In the data rows, zero lies at 4.5, halfway between 4 and 5.
Two rows play each game, the first against the second. How much does the first row win by? 15 is about a draw, 30 a big win and 0 a big loss. Wins can go round in a circle: one row can beat a second, the second a third and the third the first. Each row has two weighted sums of its numbers, A and B, taken from their middle values. A row wins by its A times the other's B, less its B times the other's A.
[4 0 3 4 3 1 0 3 4 1 4 4 2 3 2 1 3 4 5 0 4 2 4 2]
[6 6 7 5 5 6 6 6 6 7 6 5 8 5 8 8 5 6 4 6 5 6 5 7] ~ 23
[7 3 4 5 4 4 3 5 6 4 6 5 4 3 5 3 5 5 1 2 5 4 7 5]
[7 8 6 7 5 7 7 5 6 5 5 6 7 5 6 7 5 6 3 7 6 7 7 7] ~ 20
[8 5 5 6 9 4 4 4 7 4 5 7 4 4 5 5 3 8 1 3 7 5 7 7]
[5 4 6 4 5 3 4 6 5 5 5 3 3 3 5 3 3 4 6 3 4 3 5 5] ~ 11
[7 5 3 3 3 5 5 5 4 5 6 5 5 3 3 4 5 6 5 4 5 6 5 5]
[4 5 3 5 4 5 7 7 4 4 5 4 4 6 3 6 5 5 3 5 6 4 5 4] ~ 26
[4 2 2 5 4 2 3 5 4 2 6 5 3 2 3 1 1 5 5 2 3 1 6 5]
[4 4 3 2 5 2 4 3 2 4 3 2 2 3 3 3 5 2 5 3 3 3 4 4] ~ 13
[3 3 3 3 3 3 3 4 2 2 4 3 3 2 3 1 3 3 5 3 2 3 1 2]
[4 3 4 3 3 4 5 3 3 4 3 3 5 5 2 4 5 4 6 5 5 6 3 5] ~ 13
[4 5 6 4 3 5 6 2 5 5 5 4 5 6 5 6 6 4 7 7 6 5 4 7]
[6 5 6 6 7 4 4 5 7 5 6 7 6 4 7 5 6 5 5 6 6 5 7 7] ~ 15
[3 4 4 2 1 3 3 4 3 4 2 3 2 2 1 4 4 1 4 4 2 3 2 4]
[5 2 2 4 5 3 4 6 5 2 6 5 4 3 3 4 2 5 5 2 4 3 5 4] ~ 13
[7 6 5 7 4 8 7 2 5 7 5 5 7 5 7 7 6 6 5 6 6 8 6 4]
[6 3 5 8 6 5 3 4 6 3 5 7 4 4 5 4 2 5 2 3 5 5 6 5] ~ 11
[4 6 3 3 6 4 4 5 2 6 6 5 4 5 3 2 7 6 3 5 4 4 3 6]
[1 6 2 2 4 6 5 1 2 5 4 2 4 6 8 7 6 5 3 5 2 5 3 3] ~ 6
[4 3 5 4 3 3 2 1 4 2 4 3 4 4 3 1 2 4 3 2 3 3 4 4]
[6 6 5 6 5 7 8 5 5 7 6 5 7 7 7 7 7 4 7 6 5 7 4 6] ~ 11
[9 5 6 7 7 5 6 6 5 5 5 7 7 6 6 7 6 7 6 6 7 6 6 7]
[5 4 6 7 6 3 3 6 7 5 5 5 3 2 5 3 3 6 2 3 6 3 5 5] ~ 15
[4 3 4 2 4 4 4 2 4 4 5 4 5 2 6 3 3 2 7 2 5 5 3 4]
[4 5 4 4 5 5 5 1 5 4 5 5 4 5 3 5 5 5 4 6 4 5 6 3] ~ 7
[6 5 8 7 7 6 5 6 7 5 7 7 5 6 6 5 5 6 6 4 8 3 7 6]
[6 8 7 5 4 6 6 3 5 7 5 6 8 8 6 7 8 5 9 6 6 8 5 5] ~ 20
[5 4 4 4 4 5 4 5 5 4 4 3 3 2 5 3 3 3 3 2 4 6 4 4]
[7 4 6 7 9 4 2 9 7 2 5 6 2 3 3 5 3 7 5 2 8 3 7 4] ~ 21
[7 1 6 6 4 1 3 2 4 1 6 6 2 1 4 4 2 5 4 1 6 1 7 5]
[3 1 4 3 1 2 3 1 3 2 2 3 2 3 3 4 4 4 5 2 1 2 4 2] ~ 12
[4 7 7 5 4 7 5 4 6 7 2 5 8 6 6 5 6 5 7 7 5 6 5 4]
[5 4 6 4 4 2 3 4 5 4 1 4 2 2 3 4 2 3 6 3 7 3 4 6] ~ 18
[3 3 4 4 3 4 4 4 4 3 3 4 5 5 1 3 2 3 4 4 2 4 2 2]
[7 4 4 6 5 4 4 6 5 3 4 6 3 4 3 3 4 6 6 3 7 3 5 5] ~ 17
[6 7 6 6 7 7 6 5 5 7 5 6 7 6 7 7 7 4 4 6 5 7 6 5]
[2 5 5 5 4 6 6 4 5 6 4 4 5 6 5 5 7 4 7 7 5 7 4 5] ~ 12
[2 6 5 4 3 6 5 3 4 4 5 4 3 5 2 4 7 2 5 5 5 4 4 4]
[5 4 6 5 3 5 4 3 6 5 4 7 5 5 5 6 5 5 6 5 4 6 5 4] ~ 18
[5 6 4 5 5 6 7 6 5 6 4 5 7 6 9 7 4 5 4 6 4 6 5 5]
[6 5 6 5 7 6 6 2 7 6 5 5 6 5 7 4 5 6 0 8 5 7 5 4] ~ 14
[2 5 3 2 2 6 4 4 1 4 1 0 4 6 6 5 4 2 3 4 0 4 2 3]
[5 6 4 6 6 6 6 7 6 4 6 6 5 5 6 6 4 7 3 4 5 5 7 7] ~ 15
[4 6 6 5 4 7 5 4 5 7 5 6 7 7 6 7 6 5 7 6 4 6 5 6]
[5 2 3 4 4 4 4 6 5 5 5 6 4 3 4 4 4 6 2 5 4 6 4 4] ~ 18
[1 5 2 1 4 5 3 5 3 4 4 1 6 5 5 5 3 2 6 3 3 4 0 2]
[1 8 3 0 5 6 8 0 3 6 4 3 6 7 8 7 5 2 5 5 0 7 1 3] ~ 13
[6 6 5 5 4 6 7 7 4 7 5 6 7 7 5 7 7 5 5 8 5 7 7 3]
[3 6 5 2 4 5 6 3 3 7 3 3 6 7 4 7 7 4 7 6 3 7 3 4] ~ 10
[6 3 3 3 6 4 4 6 5 4 9 5 3 4 6 2 3 4 1 4 5 5 5 3]
[6 4 5 5 7 5 4 8 6 5 5 5 3 2 5 4 3 5 3 4 5 3 7 6] ~ 17
[5 5 4 5 4 6 3 3 3 6 4 5 6 5 6 3 4 2 5 4 3 6 4 6]
[3 4 4 4 2 4 2 3 3 3 2 3 5 6 2 3 4 3 5 7 3 2 4 4] ~ 13
[7 6 6 5 6 6 6 6 6 6 6 6 6 7 7 7 4 5 5 6 6 6 7 4]
[4 1 4 5 3 1 1 2 7 1 4 5 2 3 3 3 2 4 4 1 6 0 5 3] ~ 13
[5 6 5 6 5 5 7 6 6 5 7 4 7 4 6 5 4 6 5 5 8 5 5 4]
[2 3 1 2 3 4 3 7 2 4 3 3 3 2 5 2 4 4 4 4 2 4 2 1] ~ 16
[3 5 4 2 4 5 6 2 2 6 4 2 6 5 5 6 6 3 3 4 1 7 3 2]
[3 6 2 3 4 6 5 6 3 5 3 2 5 4 6 6 6 3 4 7 1 6 3 0] ~ 12
[5 6 7 4 6 6 7 4 6 4 5 4 6 5 6 6 6 5 7 5 4 5 4 4]
[7 6 4 6 7 6 7 3 7 6 8 6 5 6 5 5 4 7 1 5 6 6 5 6] ~ 1
[4 0 3 3 4 1 2 6 3 1 2 4 0 3 2 3 1 3 3 2 4 2 4 5]
[6 3 5 5 3 4 3 3 4 5 5 5 4 6 5 3 5 6 5 6 6 5 6 4] ~ 20
[7 6 5 5 5 5 6 5 4 5 6 5 5 4 7 6 3 6 3 4 4 6 6 6]
[6 7 6 4 6 7 6 5 6 6 4 5 8 6 5 6 5 5 3 6 7 8 4 6] ~ 12
[7 6 5 6 6 6 4 6 7 4 7 6 5 4 5 4 6 6 6 6 6 7 6 7]
[2 7 2 2 3 6 6 5 3 5 3 3 6 6 7 6 6 2 2 7 2 5 3 2] ~ 16
[4 5 5 7 5 6 6 7 4 7 5 5 7 6 8 8 7 5 4 7 5 5 6 5]
[6 3 7 5 5 4 4 5 6 3 5 6 3 4 2 3 3 4 7 3 6 4 5 5] ~ 16
[7 7 5 5 3 8 8 7 7 7 5 7 6 6 8 6 8 5 4 8 5 7 6 7]
[6 3 4 7 3 2 3 2 6 2 4 6 2 3 2 2 4 6 5 1 5 2 6 5] ~ 15
[6 6 3 5 5 5 5 6 5 3 5 5 6 4 5 2 5 4 1 5 6 6 5 5]
[6 2 5 5 5 3 3 6 6 3 5 5 3 4 1 3 4 5 6 5 7 2 6 5] ~ 16
[5 5 5 7 6 6 5 5 6 3 6 7 5 6 4 7 5 7 5 5 7 5 7 5]
[5 6 5 3 3 4 5 4 3 6 5 4 6 6 6 6 7 5 7 5 4 7 5 4] ~ 18
[6 5 4 5 4 6 5 6 3 5 6 5 6 5 4 4 7 5 6 4 5 5 5 7]
[4 2 2 6 5 3 4 4 6 2 6 4 3 2 3 3 3 6 5 4 4 2 5 5] ~ 16
[4 6 6 4 4 5 4 2 4 5 5 5 6 6 3 4 7 4 5 6 5 6 4 5]
[8 5 7 7 5 5 5 6 5 5 6 6 5 3 4 5 5 5 6 3 5 6 5 7] ~ 14
[3 4 3 1 1 6 6 5 4 6 1 3 3 3 5 5 5 1 4 4 2 5 2 3]
[7 7 7 7 6 5 6 4 6 5 7 5 5 6 6 5 4 6 7 6 5 5 5 7] ~ 8
[3 3 6 5 6 5 3 6 5 5 4 5 5 3 5 3 4 3 5 3 5 4 3 5]
[4 6 5 4 7 6 5 4 4 6 5 5 5 7 5 7 8 6 6 8 6 7 6 3] ~ 15
[5 5 6 6 4 6 5 3 4 5 3 5 6 6 3 6 7 4 7 6 4 7 3 6]
[5 3 3 4 6 4 3 6 4 5 4 4 5 5 4 3 4 4 1 3 3 4 5 5] ~ 15
[6 5 5 4 6 4 4 3 5 5 6 6 4 4 4 4 3 6 5 3 6 5 6 5]
[7 3 6 6 6 5 3 7 8 3 6 6 5 6 3 4 5 8 5 5 5 4 8 6] ~ 20
[6 6 5 8 4 7 7 7 5 6 6 6 5 7 7 6 7 5 4 6 6 7 6 8]
[5 5 5 6 2 6 5 3 6 5 5 5 6 5 4 5 7 4 6 6 5 5 5 5] ~ 24
[6 7 6 6 6 7 5 9 5 6 5 6 5 4 7 6 6 7 5 5 6 6 7 6]
[3 3 5 4 2 4 4 4 4 3 4 3 6 4 6 4 4 3 5 3 3 3 5 5] ~ 5
[6 4 6 5 6 3 2 6 5 3 5 6 5 5 2 2 4 7 5 4 6 4 5 6]
[7 5 7 8 7 5 5 5 7 5 7 7 6 4 4 3 3 8 5 5 8 4 6 8] ~ 21
[6 5 4 6 5 4 4 3 6 6 6 5 5 3 3 6 4 5 4 5 8 4 6 5]
[3 3 4 2 4 3 3 2 3 4 4 2 2 4 3 4 4 3 4 4 1 5 3 3] ~ 11
[4 2 4 4 5 2 2 5 4 3 5 5 2 4 4 2 4 4 0 3 4 3 2 3]
[4 4 3 2 2 6 4 2 2 6 4 1 4 6 5 3 6 2 5 6 2 4 3 4] ~ 19
[4 4 3 4 1 4 4 4 2 3 1 5 4 4 4 3 5 3 6 5 4 4 1 3]
[5 4 5 6 7 4 3 6 5 3 6 6 4 3 5 4 3 5 3 4 5 3 6 5] ~ 15
[2 4 4 2 3 5 5 3 2 4 3 1 5 3 5 5 3 2 6 4 2 5 1 3]
[5 4 4 3 7 3 3 7 5 3 7 5 2 3 4 2 5 4 1 4 4 3 6 5] ~ 15
[2 3 4 2 2 0 1 4 4 3 2 4 3 2 2 2 2 3 5 2 5 3 3 2]
[5 3 3 4 2 3 4 4 3 4 4 2 3 3 5 4 5 4 3 4 3 2 3 3] ~ 10
[5 2 7 5 7 1 1 4 4 2 7 5 3 4 3 2 4 5 5 3 6 2 5 5]
[2 7 5 3 5 7 7 3 3 7 3 3 6 6 4 5 7 2 6 6 3 5 4 4] ~ 19
[3 3 2 5 6 2 4 8 3 2 4 4 3 3 4 3 4 4 3 3 3 2 3 4]
[6 6 6 8 5 8 6 4 6 5 6 5 5 6 6 5 7 5 5 6 5 5 4 4] ~ 27
[6 5 6 5 5 4 3 4 6 4 4 5 4 4 5 5 6 3 6 5 7 4 6 5]
[6 6 7 7 5 7 6 7 6 6 4 7 5 5 6 4 5 5 0 6 5 4 6 6] ~ 5
[4 1 4 5 3 2 3 6 4 2 6 5 2 2 3 1 2 5 4 2 4 1 4 3]
[3 5 6 3 6 5 8 2 4 7 3 4 7 5 6 7 7 4 6 6 4 7 5 6] ~ 15
[3 5 1 3 3 5 5 2 2 6 3 3 5 6 6 6 6 4 3 4 2 4 3 2]
[4 3 5 6 6 2 4 2 5 4 6 4 2 1 3 2 3 4 5 5 5 4 5 6] ~ 6
[5 4 5 5 5 2 2 6 5 3 5 3 3 3 3 1 2 3 3 3 3 2 4 4]
[6 5 4 6 5 3 5 6 6 5 6 6 4 6 3 3 6 6 6 3 7 5 7 5] ~ 15
[5 3 4 4 4 4 5 6 3 5 5 6 3 3 6 5 3 3 6 3 5 5 2 5]
[3 4 1 4 5 3 3 5 3 2 6 3 2 2 3 2 2 4 1 2 4 3 3 4] ~ 16
[2 5 4 2 2 5 6 3 4 5 3 2 4 6 5 6 5 1 6 4 1 5 1 3]
[4 7 7 7 7 8 7 5 5 7 5 7 6 7 8 6 7 3 5 8 5 6 6 7] ~ 5
[3 7 5 4 2 7 7 3 5 7 5 4 7 5 6 7 5 4 7 7 5 5 4 5]
[5 7 6 5 5 6 4 3 5 5 4 6 5 5 3 6 6 4 7 5 4 4 4 4] ~ 15
[5 8 8 7 4 5 5 5 7 7 4 6 6 6 5 6 5 4 6 7 5 5 5 5]
[4 3 3 4 5 4 4 5 4 4 2 4 2 2 3 2 2 4 6 3 3 2 3 5] ~ 22
[6 5 7 5 6 5 4 4 7 5 6 6 4 4 4 4 4 7 4 3 6 4 6 6]
[3 6 5 4 4 7 7 2 4 7 3 3 7 7 4 6 7 2 6 6 3 7 3 3] ~ 6
[5 7 7 6 5 7 9 8 7 8 6 5 6 7 8 7 7 5 4 7 6 8 7 7]
[5 5 5 4 3 3 4 2 4 4 5 4 5 5 4 4 6 4 6 6 4 6 5 4] ~ 13
[3 0 4 5 5 0 1 4 4 1 4 4 1 2 2 2 4 5 5 0 3 0 4 4]
[4 6 5 5 2 6 5 3 5 6 4 4 6 7 4 5 6 4 7 7 4 6 4 5] ~ 11
[6 5 7 7 6 7 5 7 6 5 7 4 8 6 7 6 5 6 6 5 6 5 6 6]
[6 3 6 6 6 2 3 5 5 4 7 6 3 3 2 3 4 5 6 2 7 2 5 5] ~ 14
[5 4 8 6 6 5 5 4 5 4 6 6 4 4 6 5 4 6 5 4 4 5 6 6]
[5 3 8 5 4 4 4 4 5 3 6 6 3 4 3 3 3 5 7 4 6 1 6 6] ~ 16
[6 7 5 5 7 6 6 5 5 6 6 7 6 4 6 4 2 7 3 6 4 6 5 3]
[3 4 3 3 5 6 4 6 2 6 5 3 5 6 5 3 6 4 1 6 3 6 4 3] ~ 15
[3 3 5 5 6 4 4 5 4 4 5 3 5 4 6 6 3 6 4 5 3 5 4 3]
[3 7 2 3 4 6 6 5 3 6 2 2 5 7 4 6 7 2 5 7 2 8 3 1] ~ 17
[6 7 6 6 4 6 6 5 5 6 5 5 7 8 6 7 7 5 7 8 6 6 6 5]
[4 3 4 4 3 3 3 3 2 2 2 4 3 1 3 3 4 2 4 3 2 2 3 2] ~ 17
[3 4 0 2 1 4 5 5 0 4 2 2 4 3 6 5 4 2 3 2 1 3 2 0]
[1 3 0 2 1 4 5 3 0 5 1 1 6 3 7 5 3 3 4 2 2 4 1 1] ~ 16
[7 4 4 5 5 5 5 7 4 5 7 5 3 4 4 4 3 6 4 4 6 3 6 4]
[7 4 5 6 7 3 5 5 7 5 5 6 6 5 7 8 4 7 4 3 8 6 7 4] ~ 11
[3 4 5 4 2 4 2 1 3 3 4 2 3 4 1 2 5 2 5 5 2 4 3 5]
[4 3 4 4 5 1 1 5 4 3 5 6 2 0 4 1 1 3 4 2 4 3 4 5] ~ 12
[3 2 5 3 2 2 4 2 4 3 3 5 4 1 1 4 2 3 5 2 5 2 5 3]
[4 3 7 5 6 2 4 7 6 2 6 5 4 2 3 4 4 5 4 3 6 3 5 7] ~ 26
[7 4 7 7 5 4 3 5 6 2 6 7 4 2 6 3 3 6 5 5 7 4 6 6]
[2 7 2 3 6 7 6 5 2 5 4 3 6 7 7 7 6 5 5 5 4 7 3 2] ~ 14
[5 5 4 3 1 7 6 3 5 5 3 3 6 5 7 6 5 3 5 6 3 7 4 4]
[5 4 4 5 3 5 5 4 5 5 6 6 4 5 3 3 4 5 5 3 4 4 4 5] ~ 13
[6 3 6 7 5 2 2 3 5 2 6 7 3 4 1 3 4 6 6 4 5 5 7 6]
[4 2 3 3 3 4 4 4 3 5 2 2 2 4 4 5 6 3 5 3 3 4 2 4] ~ 15
[8 5 7 8 6 4 5 4 8 5 6 7 5 3 6 5 4 8 6 6 9 4 8 7]
[6 4 5 7 7 6 6 5 7 4 5 6 7 6 7 6 5 6 5 5 7 6 7 7] ~ 17
[5 4 7 6 8 6 6 4 7 4 6 7 5 4 3 6 4 8 8 5 5 5 7 4]
[5 3 6 5 4 3 4 4 5 3 4 6 4 3 5 1 4 4 7 4 5 3 2 5] ~ 8
[9 4 6 8 5 6 5 4 8 7 8 8 6 4 7 6 6 6 3 6 9 6 8 7]
[6 5 8 7 6 5 4 5 6 6 7 7 4 4 4 6 5 6 6 4 7 5 6 6] ~ 14
[2 5 5 3 3 5 4 4 3 5 2 3 6 5 4 4 6 2 7 5 2 4 3 4]
[3 4 5 4 4 3 6 2 4 4 3 3 3 4 3 4 4 4 4 4 4 5 3 4] ~ 14
[1 5 0 2 2 4 5 5 2 5 2 1 6 4 5 5 4 1 3 6 1 5 1 2]
[3 5 2 3 7 4 4 6 4 3 5 4 3 6 4 4 5 4 4 4 4 5 4 5] ~ 11
[5 6 7 7 4 5 5 3 5 5 4 7 6 5 5 6 5 4 5 6 6 3 6 5]
[7 6 7 7 5 4 6 7 6 5 6 5 6 5 5 6 3 5 5 5 6 5 7 6] ~ 13
[6 7 4 6 3 5 8 1 5 6 4 4 6 6 7 5 6 4 6 6 5 6 6 4]
[2 3 0 2 1 4 4 4 1 3 1 1 4 4 5 5 3 1 4 3 0 3 2 2] ~ 22
[3 1 4 1 5 1 1 5 5 1 3 4 1 4 3 2 4 4 3 3 4 2 3 2]
[6 5 6 7 3 7 5 3 6 6 5 6 6 7 6 6 6 6 9 8 5 6 7 5] ~ 14
[3 4 2 2 5 4 5 5 1 6 3 3 5 6 4 3 5 2 5 5 2 5 1 2]
[5 6 3 2 5 6 6 7 3 5 5 2 7 6 4 5 6 6 1 6 3 5 4 2] ~ 5
[3 5 3 1 5 6 6 3 1 6 3 1 5 5 7 6 8 4 0 6 1 6 2 3]
[3 0 4 4 5 0 1 5 4 0 5 5 0 0 0 1 2 5 4 1 5 1 4 2] ~ 15
[4 3 3 5 6 3 4 7 4 5 7 5 3 2 5 5 1 5 4 2 6 3 6 4]
[6 6 5 6 7 6 6 7 7 7 5 5 7 6 5 7 5 5 4 7 6 8 5 6] ~ 17
[4 3 4 4 5 1 2 5 4 1 6 3 2 4 4 2 5 5 4 5 3 2 4 7]
[6 3 5 4 5 5 4 4 5 6 5 4 5 4 6 4 5 6 1 6 5 5 5 4] ~ 22
[3 4 2 4 2 2 4 4 1 5 1 3 4 5 5 4 5 2 5 4 2 1 3 3]
[1 5 0 2 5 4 6 6 1 5 5 3 6 5 5 4 5 1 5 7 1 4 1 1] ~ 10
[7 7 6 7 7 7 5 5 9 6 8 9 7 7 5 4 6 7 3 5 8 6 8 9]
[5 4 3 4 6 5 4 3 3 6 7 6 5 7 5 5 5 4 1 5 5 5 4 4] ~ 18
[5 3 3 6 4 3 4 5 4 4 7 4 4 3 4 5 3 5 4 4 6 5 5 5]
[5 7 6 5 2 6 6 2 6 7 5 5 6 5 5 5 6 4 5 6 4 6 4 6] ~ 19
[3 3 5 6 2 2 4 3 3 2 4 5 3 3 4 3 2 4 6 1 5 5 6 4]
[6 6 7 7 6 6 7 4 8 5 7 8 5 5 6 4 6 7 3 7 7 7 6 7] ~ 20
[4 5 5 4 2 4 4 2 5 4 3 5 4 5 6 4 5 5 3 3 5 4 4 2]
[6 6 7 7 8 5 5 6 7 7 8 7 5 5 6 6 6 8 2 5 6 6 7 7] ~ 16
[5 3 4 5 6 4 4 6 6 4 7 6 5 4 5 3 2 6 5 1 5 5 6 4]
[3 4 4 3 7 5 4 6 3 4 3 4 5 6 5 5 5 4 3 5 4 4 5 4] ~ 20
[4 5 4 6 4 5 3 5 4 3 8 5 4 2 4 2 2 7 4 3 6 2 4 6]
[1 6 5 3 2 6 6 1 2 6 3 3 6 5 5 5 6 3 6 5 1 5 2 4] ~ 15
[5 7 6 4 3 6 5 2 5 5 5 5 7 6 3 6 7 4 7 5 5 5 4 6]
[4 6 4 4 5 7 7 1 2 7 0 3 6 5 5 7 7 3 6 7 3 6 2 3] ~ 7
[2 5 5 4 4 5 5 5 5 4 3 5 5 6 5 6 5 2 7 6 4 7 4 4]
[3 6 5 4 3 4 6 4 3 6 1 3 5 5 4 4 7 4 4 5 4 5 2 4] ~ 15
[5 3 5 4 5 3 1 7 4 3 6 4 2 1 5 3 3 6 2 3 4 2 4 5]
[6 4 6 6 6 4 4 7 7 4 7 6 3 5 5 4 4 6 5 3 6 3 6 7] ~ 16
[7 4 8 5 5 5 6 5 6 5 6 5 4 5 6 6 5 6 4 6 6 6 5 7]
[4 6 5 4 8 6 5 3 6 6 7 4 4 4 4 5 4 6 1 5 5 7 7 5] ~ 16
[6 7 7 5 4 9 7 4 5 5 4 4 8 8 5 8 9 4 8 8 6 6 5 5]
[2 5 2 4 3 4 3 6 1 5 4 3 3 2 5 5 4 4 1 3 4 4 4 3] ~ 19
[5 5 6 5 4 5 5 5 4 5 3 4 4 4 4 3 5 2 6 5 3 6 4 4]
[3 4 2 1 5 4 2 5 2 4 4 3 2 4 2 2 5 4 6 4 2 2 2 2] ~ 13
[2 4 7 3 2 4 4 4 4 6 3 3 5 5 5 4 8 3 5 5 4 5 2 3]
[6 2 7 4 6 2 3 3 7 1 5 7 3 3 2 5 2 6 6 4 6 3 6 5] ~ 17
[7 6 6 6 7 6 6 4 7 7 7 7 7 5 5 4 4 5 3 7 6 5 6 6]
[5 4 5 5 5 4 4 4 4 2 5 6 3 3 4 3 3 5 2 3 4 4 6 4] ~ 14
[5 5 6 5 4 4 6 3 5 5 5 6 5 4 4 5 7 6 6 6 5 5 6 6]
[4 5 6 4 4 5 4 4 5 6 3 3 5 7 5 4 6 4 5 6 3 5 5 3] ~ 16
[4 6 3 5 7 5 3 6 3 6 4 3 5 5 3 4 4 5 2 5 5 7 5 3]
[6 4 2 6 7 4 5 4 5 4 6 5 3 4 5 4 4 7 2 4 4 5 6 4] ~ 18
[6 7 4 7 3 8 6 2 6 6 6 5 6 5 9 6 5 5 5 6 8 7 6 5]
[6 6 6 7 6 6 6 7 7 5 6 6 6 6 7 6 8 6 1 7 6 7 6 6] ~ 7
[5 1 1 5 5 3 1 6 4 1 6 4 2 2 2 2 1 6 2 2 6 2 5 5]
[5 3 2 5 4 3 3 7 4 3 5 4 4 1 4 3 1 5 3 3 5 4 5 5] ~ 14
[3 4 4 3 3 4 4 3 4 4 3 3 5 5 5 3 4 3 5 4 3 3 4 3]
[4 2 4 6 2 2 4 1 6 3 5 4 3 2 5 3 2 4 4 2 4 4 4 4] ~ 11
[6 5 4 5 6 5 4 5 6 5 3 6 6 5 6 5 1 6 6 3 5 5 5 3]
[4 2 4 3 4 3 4 3 2 2 5 4 3 3 4 3 3 4 5 3 4 2 4 5] ~ 25
[5 5 5 7 4 6 5 4 4 4 5 5 5 3 5 6 5 5 5 4 6 5 4 4]
[4 2 3 4 5 1 1 4 5 1 3 4 0 2 2 2 1 3 4 2 4 1 4 3] ~ 12
[3 6 4 2 2 4 5 3 3 6 2 3 5 6 6 6 6 1 6 6 3 6 3 3]
[7 3 7 7 4 3 4 5 7 6 5 7 3 4 4 4 3 4 6 3 5 5 4 6] ~ 13
[2 2 5 4 2 2 2 4 4 2 1 2 2 0 1 3 1 3 4 2 5 3 2 4]
[4 5 6 5 5 4 5 2 4 4 5 5 4 4 4 4 6 4 4 5 5 4 5 3] ~ 9
[7 4 7 5 7 3 3 5 6 3 7 5 4 3 2 3 3 7 6 1 5 1 5 7]
[3 3 5 4 3 5 5 4 5 4 3 4 3 6 4 3 4 4 4 4 5 3 3 4] ~ 12
[4 3 2 3 3 3 3 4 3 1 3 3 3 3 2 2 4 3 4 2 4 3 4 1]
[5 6 7 5 6 4 6 3 6 5 4 6 5 4 4 4 5 4 4 5 6 5 5 4] ~ 5
[5 7 7 6 6 7 7 6 6 8 5 6 9 6 8 6 6 5 5 7 5 8 4 7]
[5 6 4 5 5 5 7 5 5 6 6 5 6 4 7 8 5 7 4 6 4 8 5 5] ~ 10
[0 4 3 3 1 5 5 5 2 4 0 2 4 5 6 5 5 0 4 4 1 4 1 0]
[5 3 2 4 2 4 5 5 5 4 4 3 3 4 5 3 3 5 2 3 5 4 5 3] ~ 19
[6 4 7 7 4 5 5 4 7 6 5 6 5 4 5 3 6 7 3 5 7 5 7 6]
[4 4 2 4 5 4 3 5 2 3 3 2 4 4 4 5 5 2 4 3 2 3 1 3] ~ 14
[5 5 8 5 7 4 5 4 5 5 7 6 4 4 4 4 4 7 7 5 7 4 5 7]
[6 2 3 5 7 2 3 6 5 2 6 6 3 3 2 3 3 5 3 2 4 3 7 6] ~ 12
[6 4 6 7 6 3 5 7 5 5 6 7 4 4 5 5 5 5 4 4 7 5 7 7]
[7 2 3 7 6 2 2 7 6 2 5 6 1 4 1 0 2 6 4 2 5 3 6 6] ~ 20
[4 3 7 5 5 2 2 4 5 3 4 5 3 2 4 1 5 5 6 2 5 3 4 6]
[5 3 2 5 4 1 3 9 5 1 6 7 2 3 1 2 3 6 6 3 5 2 5 6] ~ 27
[2 5 4 2 1 3 5 6 1 4 2 2 2 3 5 5 5 2 6 4 3 5 4 2]
[4 2 4 3 1 3 3 4 4 4 2 3 3 4 4 3 3 3 5 5 3 2 3 1] ~ 14
[3 3 2 2 4 3 2 5 3 1 4 4 4 5 2 4 3 3 3 4 3 4 4 2]
[6 5 4 4 5 6 4 5 5 6 4 5 6 5 4 4 5 4 1 5 4 6 4 4] ~ 19
[5 6 6 5 4 5 6 6 5 6 4 6 5 4 6 4 5 4 0 5 7 6 5 7]
[3 7 3 4 4 6 5 6 4 4 3 6 6 7 6 5 5 5 6 4 4 3 4 5] ~ 5
[4 3 4 4 4 3 5 4 5 4 4 5 3 4 6 4 4 3 7 4 5 4 5 6]
[4 5 4 3 3 6 6 3 3 5 3 4 7 6 3 5 6 3 7 6 4 5 3 5] ~ 16
[3 4 3 5 3 2 2 5 6 2 3 4 3 4 1 3 7 6 6 4 5 4 2 4]
[5 3 7 5 2 4 4 6 5 5 5 5 5 4 5 6 6 5 7 5 5 6 3 5] ~ 15
[4 5 2 6 4 4 5 4 4 4 4 4 4 6 5 4 4 3 6 4 4 5 4 4]
[8 6 7 6 7 8 6 7 6 5 8 7 6 5 5 7 7 7 8 6 6 6 6 8] ~ 13
[5 4 5 5 4 3 5 1 5 6 4 5 4 3 5 5 3 5 5 3 5 3 5 5]
[5 5 5 7 4 7 7 7 3 7 6 5 8 7 7 7 5 6 2 6 3 5 5 5] ~ 8
[5 4 7 5 3 3 2 5 5 2 3 5 1 2 4 3 2 3 6 2 5 3 4 4]
[7 4 8 7 6 5 4 4 7 5 6 7 4 3 7 3 4 7 3 5 8 4 7 7] ~ 13
[4 7 4 4 5 6 5 6 5 5 5 3 6 8 4 7 7 6 7 6 5 6 4 4]
[5 6 3 3 3 6 7 5 4 7 4 3 5 7 5 6 8 5 3 6 5 7 4 3] ~ 17
